In the rows, zero is written as 128.
One turn moves each row of this set onto another row. After a few examples, where does it send each row asked below?
Q_265: [126 154 151 127  98 168 129 128 108 149 135 113 139 154 109 170 127  96
 135  98 124 113 129 108 152 147]
Q_872: [136 162 105 132 119  91 134 139 143 142 136 120 147  99  98 114 107 101
 100 130 152 144 129 107 147  96]
Q_742: [117 150 183 118 139  83 163 122 153 135  94 141 145 120 120 123 122 127
 143 152 144 140 113 122 148 125]
Q_277: [141 141 154 133 113 120 133 137 111 129 175  91 157 133 114 121 145  78
 147 110 144 135 160 128 148 147]
Q_333: [129 140 147 134  95 172 127 132 116 143 141 114 143 150 116 174 124  94
 147 101 131 121 126 105 149 149]
Q_296: [154 182 156 120 130 112 163 103 136 122  95 134 174 136 139 119 126 124
 115 118 150 117 107 154 161  98]
Q_416: [148 152 136 120 114 124 139 133 136 122 115 123 113 101 125 135 116 127
  76  99 130 136 115  85 133 106]
Q_613: [129 152 148 126 103 164 123 136 115 135 137 109 142 157 106 171 131  92
 148  96 130 124 124 104 144 153]
Q_580: [156 157 142 115 111 120 135 147 138 123 116 117 109 111 128 129 105 130
  73 101 125 142 119  94 148 120]
Q_515: [147 181 160 122 122 111 174  96 139 132  92 138 159 132 138 125 127 121
 114 128 148 112 112 153 160  93]
Q_867: [139 158 111 128 112  86 125 131 155 145 135 119 143 101  95 103 102  99
 129 138 155 129 131 117 134 101]
Q_780: [149 140 142 127 118 127 127 137 110 127 176  94 164 128 114 141 143  79
 152 102 147 133 154 133 149 141]
Q_370: [145 141 151 132 116 125 127 138 113 130 175  82 165 144 110 128 141  86
 150  99 140 138 146 131 156 147]
Q_50: [135 153 152 116 104 162 121 133 103 138 138 108 141 148 109 177 120 103
 141  95 128 126 138 103 151 150]
Q_704: [166 132 144 159 138 133 131 125 135 145 112 109 134 147 118 127 119 149
 161 139 156 129 158 101 162 170]
Q_860: [171 149 123 158 124 159 158 131 134 138 133 100 170 101 156 128 138 119
 144 115 166  99 113 120 145 153]
Q_891: [178 146 125 156 132 161 143 119 136 148 126 111 157 113 137 120 134 128
 161 124 161  85 118 121 147 156]
Q_272: [119 148 185 109 138  94 159 126 152 129  91 136 144 123 121 131 126 130
 155 144 146 145 110 104 147 114]
Q_419: [145 187 154 123 123 106 164 104 143 134  87 131 164 133 131 119 127 127
 110 122 151 113 111 155 153  98]
Q_167: [145 145 132 160 139 121 135 122 131 153 111 112 134 146 120 141 122 145
 156 131 146 145 157  83 175 166]
Q_512: [148 135 155 131 112 134 127 136 117 124 173  97 156 135 109 126 147  80
 147 105 154 139 154 133 152 146]
Q_212: [163 136 137 163 140 126 136 111 129 152 114 113 143 144 104 142 121 152
 156 146 160 135 157 107 155 164]
Q_405: [182 147 134 168 131 159 157 119 134 149 134 115 166 113 142 116 130 125
 151 114 164  93 130 118 151 149]
Q_34: [151 152 129 116 114 132 127 133 137 126 104 114 109 115 117 130 120 128
  75 106 131 130 108  96 140 103]
Q_57: [148 179 157 128 137 111 171 112 129 126  92 139 172 137 139 120 132 127
 108 124 142 113 113 146 159  94]
Q_852: [137 161 100 127 121  96 132 152 153 143 139 133 140  97 104 116 113  90
 110 128 150 133 118 114 150 103]
Q_497: [161 148 149 119 116 134 124 120 146 114 114 121 112 122 125 134 115 139
  74 109 123 117 118  94 137 109]
Q_593: [115 150 191 111 139  93 158 119 149 132  94 137 147 119 133 120 125 123
 140 150 142 141 120 109 145 112]
Q_908: [161 139 150 167 135 138 141 123 136 155 116 122 137 141 116 132 116 147
 165 136 156 134 156  83 160 166]
Q_26: [129 149 152 121 101 173 120 126 110 147 136 111 139 152  99 161 122  95
 143  94 133 120 130 106 160 151]
Q_928: [151 146 149 138 112 125 129 129 108 127 178  90 159 138 119 121 139  87
 151 103 141 141 154 122 160 149]
Q_770: [177 136 134 150 139 158 149 110 122 137 119 109 161 106 139 123 129 127
 155 117 161  84 124 113 133 158]
Q_151: [149 175 163 122 133 111 170 104 136 121  91 140 158 131 140 119 122 122
 108 124 144 104 103 149 159 113]
Q_504: [118 154 182 116 133  90 171 132 144 137  91 135 145 116 122 126 129 133
 150 147 142 140 113 110 142 107]
Q_414: [119 151 185 107 144  93 160 126 156 122  93 129 144 120 125 120 132 127
 137 148 143 133 117 104 144 110]
Q_718: [138 152 108 124 122  92 123 144 143 140 129 110 139  99  98 101 119 103
 108 135 154 145 123 112 140  98]

Q_515 goes to Q_613
Q_333 goes to Q_414
Now find these:
Q_908 goes to Q_718
Q_151 goes to Q_50
Q_272 goes to Q_277
Q_704 goes to Q_872
Q_57 goes to Q_26
Q_770 goes to Q_580
Q_860 goes to Q_497

